In the rows, zero is written as 128.
Each named turn below is shown by a few rows before and after it. Which turns, in which order, take the first row of each later pair to the second? The first pair is answered.
k37:
[142 137  99 144  94  65 120 135 143 186 157 153 146]  ->  [142 124  81 135 106  72  77 120 135 174 146 161 137]
[159 131  51 164 116 124 147 161 139 140 154 105  96]  ->  [157 121  41 155 123 132 112 157 131 128 143 113  93]
[ 85 153 178  82 145 174 128 113 137  94 104 182 160]  ->  [ 92 165 184  92 132 164 170 125 133 107 116 174 158]
[114 110  99 124 152 140  84  99 103 121 124 121 116]  ->  [121 117 123 117 163 151  97  93 109 100 122 120 126]
k648:
[152 133 111 140 162 137 139 144 125  95 115  86 106]  ->  [150 122  67 137 139 116  98 145 148 126 120 144 115]
[144 120 112 132 130 117 110 107 101 138 134 108  98]  ->  [140 121 113 134 116 108 102 102 107 147 139 121 110]
[153 136 111 123 148 126 111 118 163  93 126 136 136]  ->  [145 141 129 119 141 119 112 108 163  93 125 143 142]
k683:
[127 147 121 134 149 135 152 161 148 120 117 139 136]  ->  [137 128 124 127 159 137  96 123 123 102 120 132 119]
[123  95 162 131 108  93  90  87 143 112 139 155 171]  ->  [100  93 164 119  95 100 113 105 122 165 136 152 173]
[153 129 118 147 169 145 126 118 130  50 121 103 115]  ->  [111 105 136 116 146 157 119 123  68 138 118  76  96]
[122  99 146 110 158 158  89 112  98 114 112 118 111]  ->  [103 120 140 110 141 164 160 162 114 157 110 127 136]
k333:
[132 124 116 133 138 124 136 139 155 129 127 141 124]  ->  [132 116 106 134 135 122 136 142 143 142 126 128 119]
[130 127  94 131 130 147 141 153 136 122 119 134 125]  ->  [129 117  87 130 124 146 137 144 122 133 123 117 110]
[149 159 114 155 118 143 192 168 162 124 103 127 137]  ->  [153 146  86 162 115 141 179 172 158 133 106 127 124]
[110 106 166  98 122 144 107  95  97 134 103 116 113]  ->  [107 117 182 101 128 144 114  97 114 115  99 135 140]

(2 to 3 turns a pair)
[ 85 136 168 107 128 165 173 162 141 122 104 143 194]  ->  [121 143 184 127 144 143 152 123 144  62 118 127 193]
k683 then k37
[158 155 157 174 140 100 126 107 135 110 153 120 127]  ->  [164 137 108 178 135 104 108 115 118 130 158 109 103]
k648 then k648 then k333
[123 155  93 132 105 119 165 175 140 147 120  97 120]  ->  [122 144  57 129 117 119 119 157 147 133 109 113 108]
k37 then k37 then k683
[128 150 149 144 105  94 185 142 123  93 147 135 162]  ->  [147 131  96 152  89  70 127 121 116 100 157 143 142]
k37 then k37 then k683
[130 140 192  93 157 102 160 115  97 121 152 101 144]  ->  [143 139 151  97 162 117 181 150  92 127 149  79 122]
k37 then k648 then k333
[135  84 118 118 132 165 181 183 117 169  93  83  79]  ->  [111  76  85 116  95 133 123 166 136 207  99 160 112]
k37 then k648
[126 126 125 141  99  97 130 124 143 162 140 140 139]  ->  [129 141 138 147 110 100 147 128 163 129 128 143 157]
k648 then k333 then k333
[111 136 116 138  90  97 112 114 148 197 120 180 129]  ->  [134 154 115 159 102  90 134 119 181 153 121 184 142]
k333 then k683
[128 145 144 165 157  56 126 106 182 138 156 160 148]  ->  [133 142 138 171 154  49 157 121 145 165 173 114 113]
k648 then k37 then k37
[100 147 180 111 145 134 172 136 120 133 118 115 157]  ->  [125 132 156 115 164 126  94  97 135  74 110 138 145]
k333 then k683
[135 116  81 128 104 105 157 145 120 191 149 128 114]  ->  [148 126  51 137 122 112 150 158 155 155 140 155 120]
k37 then k683
[151 118  88 118 173 186 111 153 145  57  93 106 113]  ->  [156 119 139 116 168 169  95 117 101  58 110  65  93]
k37 then k37 then k683
[126 103  92 123 111 134  92 114 136 149 113 157 131]  ->  [124 114 162 115 147 155 118  98 122  98 103 114 130]
k37 then k648 then k648
[151 115 103 144 116 118 151 120 103 158 151  75  91]  ->  [127 125 134 144  89  91 133  94 116 181 154 123 127]
k648 then k648
[122 145 143 126 127 137 218 171 127 165 126 102 136]  ->  [116  94  61 112 119 143 103 145 107 193 114 128  91]
k37 then k37 then k37
[118 107  92 121 185 195 128 136 171 105  54 190 156]  ->  [143  93 132 132 192 171  78  66 133  58  72 152 131]
k37 then k37 then k683
[150 138 130 155  94  76  92  89 139 140 169 145 134]  ->  [126 145 110 142  89 100 131 135 158 182 158 163 148]
k683 then k37 then k683
[112 170 181 120 109  94 171 124 176 126 149 153 188]  ->  [ 83 127 138  91  82 106 106 122 111 209 141 134 137]
k333 then k683 then k683
[132 123 124 128 156 160 120 116 133  93 107 116 102]  ->  [122 128 155 118 150 160 137 123 128 106 105 111 111]
k37 then k683 then k333
[125 114  73 118 115 130  75 117 134 149 113 152 126]  ->  [112 113  80 112 101 135 106 135 114 188 119 137 118]
k683 then k333
[156 139  85 141 113 112  54  92 184 136 131 211 142]  ->  [177 163 197 148 164 153 174 104 126  79 137  67 106]
k648 then k37 then k648
[131 130  89 136 107 103 109 132 162 143 144 173 143]  ->  [126 126  98 128 129 120  87 120 169 105 131 170 144]
k37 then k37
[148 119 143 119 134 117  78  83 128  98 133 147 125]  ->  [107 129 163  94 121 135 144 127 138 164 122 170 155]
k683 then k333 then k333
[151 127 170 124 140 103 108  99 104  91 133  95 113]  ->  [154 119 138 126 146 120 110 107 102  91 126  82  93]
k648 then k333
[157 111  99 135  98 103 154 149 103 181 132  77  75]  ->  [176 124  64 158 104  90 159 161 153 141 130 108  96]
k683 then k37
[120 159 153 137 145 155 193 140 134 144 127 124 153]  ->  [147 159 157 153 156 129 159 105 134  89 134 113 146]
k683 then k37
[138 106  78 146 126 134 100 143 124 112  99 129 109]  ->  [115 119 128 130 109 117  83 112 138 120 101 169 153]
k648 then k37
[148 122  65 140 112 109 124 146 146 158 151 139 111]  ->  [130 103 102 114 114 130 116 131  95 179 142 105  95]
k37 then k683 then k333
[140 146 157 147 124  81 118 132 114 129 167 120  85]  ->  [143 149 166 145 149 101 136 145 118 103 159 102  83]
k333 then k648 then k333
[130 133 130 121 141 143 118 136 189  88 121 131 132]  ->  [145 122  88 129 135 141 104 145 174 104 128 111 102]
k333 then k37 then k333
[112 134 131 156  83  77 154 116 182 171 149 165 157]  ->  [130 115  98 166  81  71  89  87 150 160 149 149 121]
k37 then k683 then k333
[107 138 155 168 113  91 183 120 120 154 153 109 125]  ->  [104 121 167 158 124  92 132  85  95 157 148 109 109]
k333 then k683 then k683
[109 130 161  96 141 158 134  87 160 107  95 164 159]  ->  [126 124 114 104 161 175 142 110 165  81  88 146 138]
k648 then k333
[145  92 144 130 167 147  90  81 119  65 124  80 117]  ->  [ 82 117 167  96 148 173 178 147 155 134 100 127 184]
k683 then k333 then k333
[107 141  72 127 110 134 139 159 160 175 124 181 141]  ->  [110 105  87 115 118 135  63 107 116 171 131 158 109]
k683 then k683
[141  91  78 157  93  92 100 161  93 148 131 168  95]  ->  [142  90  70 160 111 108  93 170 112 122 116 183 103]
k683 then k37
[131 136 167 119 162 145 102 105 146  59 108 146 149]  ->  [116 137 211 115 136 130 135  95  99 113 130 106 134]
k37 then k683 then k37
[128 121  74 136  86  86 132 116 111 159 110 163 150]  ->  [118 143 143 128  95  82 161 103 119 131 112 168 180]
k648 then k333
[114 172 144 111 145 114 179 129 138 147 177 132 154]  ->  [117 141  78 102 132 112  99 117 124 175 173 145 125]
k37 then k37 then k37
[121 120 157 115 126 129 137 157  94 205 105 153 135]  ->  [159 144 155 145 154 115 113 140 157  98  97 185 162]
k333 then k333 then k683
[124 153 152 122 139 202 182 154 141 152 115 131 170]  ->  [127 115 160 108 144 203  89  97  86 152 115 102 127]
k683 then k683
[ 95 117 169 111 155 130 154 123  79 146 130 102 114]  ->  [122 144 170 138 163 109 162 116 140  78 136 137 145]
k333 then k37 then k683
[118 125 107 118 117 147 140 153 137 158 120 144 146]  ->  [151 113  95 134 126 135 100 124 110 127 132 110 107]
k683 then k333 then k333
[136 157 143 120 160 145 179 148 161  49 126 127 163]  ->  [122 142 198 101 160 142 147 107 116  54 132 102 148]
k683 then k333 then k37
[108 128 152 139  98 126 157 144 111 187 145 114 130]  ->  [107 136 168 137 117 139 180 148 118 161 137 104 141]
k648 then k333
[169 117  93 137 148 116  72 123 145  71 123 132 110]  ->  [114 105 106 104 118 132 129 165  93 196 124 100  95]
k333 then k683
[131 141 139 140 140 141 130 114 169  61 111 122 155]  ->  [135 158 140 157 110 111 189 140 168 113 133 111 159]
k37 then k37
[139 104 105 133 122 123  78 111  83 144 135 106  91]  ->  [117 117  78 127 106 135 127 159 123 184 125 132 114]
k683 then k37
[114 121 118 112 140 145  90 120 134  97 123 132 126]  ->  [128 134 111 126 149 156 135 145 145  89 124 118 130]
k37 then k37 then k648
